In the rows, zero is written as 128.
Rotation paths and how fast each direction turns (deg/step):
Each turn is a multiple of 5 degrees from 10 to 175, or 0.
Each row of a path follows its step; steps can be skipped.
Path 1:
step 2: [127 124 129 138 130 130 127 130 138 125 128 130 124 120 125 118 132 131
 129 129 127 124 122 128 138 116 117 125 135 127 127 137 132 138 131 137
 126 127 131 128 130 129 127 138 135 129 137 131 127 133 130 116 123]
step 3: [132 114 129 132 119 136 120 125 122 119 136 125 126 138 138 134 127 122
 113 124 129 128 132 128 136 128 129 129 120 137 130 136 132 131 125 130
 126 126 123 123 125 127 131 134 122 133 131 126 130 124 129 129 126]
step 4: [128 125 129 115 133 130 129 128 132 139 135 132 138 115 126 125 133 126
 127 125 117 136 130 122 130 121 129 121 122 131 125 130 133 131 126 129
 132 119 127 131 125 119 128 129 129 137 137 120 131 130 119 127 123]
step 5: [135 117 141 130 132 137 126 130 125 129 119 123 127 131 124 126 123 136
 120 131 132 125 136 116 128 129 122 122 129 136 128 129 130 126 136 129
 131 127 123 134 136 129 121 132 136 128 127 135 136 132 127 134 125]
step 13: [124 123 123 128 132 138 123 132 146 133 129 124 128 123 126 116 126 136
 121 131 132 125 134 126 129 124 135 133 120 128 131 134 129 134 130 130
 130 124 127 129 128 126 128 134 140 131 142 129 128 129 133 128 126]
step 14: [135 116 127 130 120 136 122 129 122 133 125 132 122 130 133 132 125 122
 124 125 128 126 127 121 130 120 129 120 138 136 120 129 120 137 133 136
 126 125 126 128 125 126 136 135 124 132 127 135 137 124 129 125 119]
step 15: [128 127 128 123 132 135 124 133 129 122 137 134 127 124 126 127 140 136
 120 125 121 130 134 129 133 126 121 121 118 129 133 127 128 129 116 129
 129 114 124 122 127 129 124 129 122 129 132 129 129 140 125 129 119]
step 16: [131 119 132 129 126 129 127 135 124 132 124 129 130 117 125 128 122 124
 127 125 129 133 121 123 137 132 125 133 119 135 129 133 131 130 139 126
 128 122 113 136 139 132 128 130 136 131 126 125 139 125 121 132 128]
step 22: [129 117 122 136 124 134 130 115 125 126 124 130 126 123 124 122 123 133
 124 130 128 128 130 133 135 124 125 125 130 134 132 128 134 139 132 128
 119 127 124 126 137 126 135 133 133 137 136 129 130 131 122 122 141]
[127 132 128 130 128 128 128 127 130 124 126 127 126 127 129 127 129 126
 128 128 130 129 127 132 129 126 128 131 127 128 128 130 130 129 131 126
 127 128 129 129 129 127 128 130 129 129 128 129 128 127 128 127 129] -> 70
[130 126 128 128 127 127 129 129 129 127 129 126 126 129 129 128 128 129
 128 127 129 128 125 129 129 129 130 129 127 127 127 131 126 127 123 126
 127 128 127 128 130 129 127 126 131 130 130 127 130 126 129 127 131] -> 110
[129 129 128 127 129 128 124 128 127 125 125 128 129 133 131 130 127 127
 127 130 127 128 128 125 129 128 128 129 128 127 126 129 128 127 128 127
 128 129 127 127 130 129 129 128 128 127 127 127 130 128 126 128 126] -> 160
[128 131 128 128 130 127 128 129 130 129 131 131 127 127 126 128 127 129
 128 131 129 128 129 128 130 127 129 128 129 127 124 129 131 125 125 128
 130 128 129 128 128 129 128 129 126 127 130 129 128 128 127 127 127] -> 170
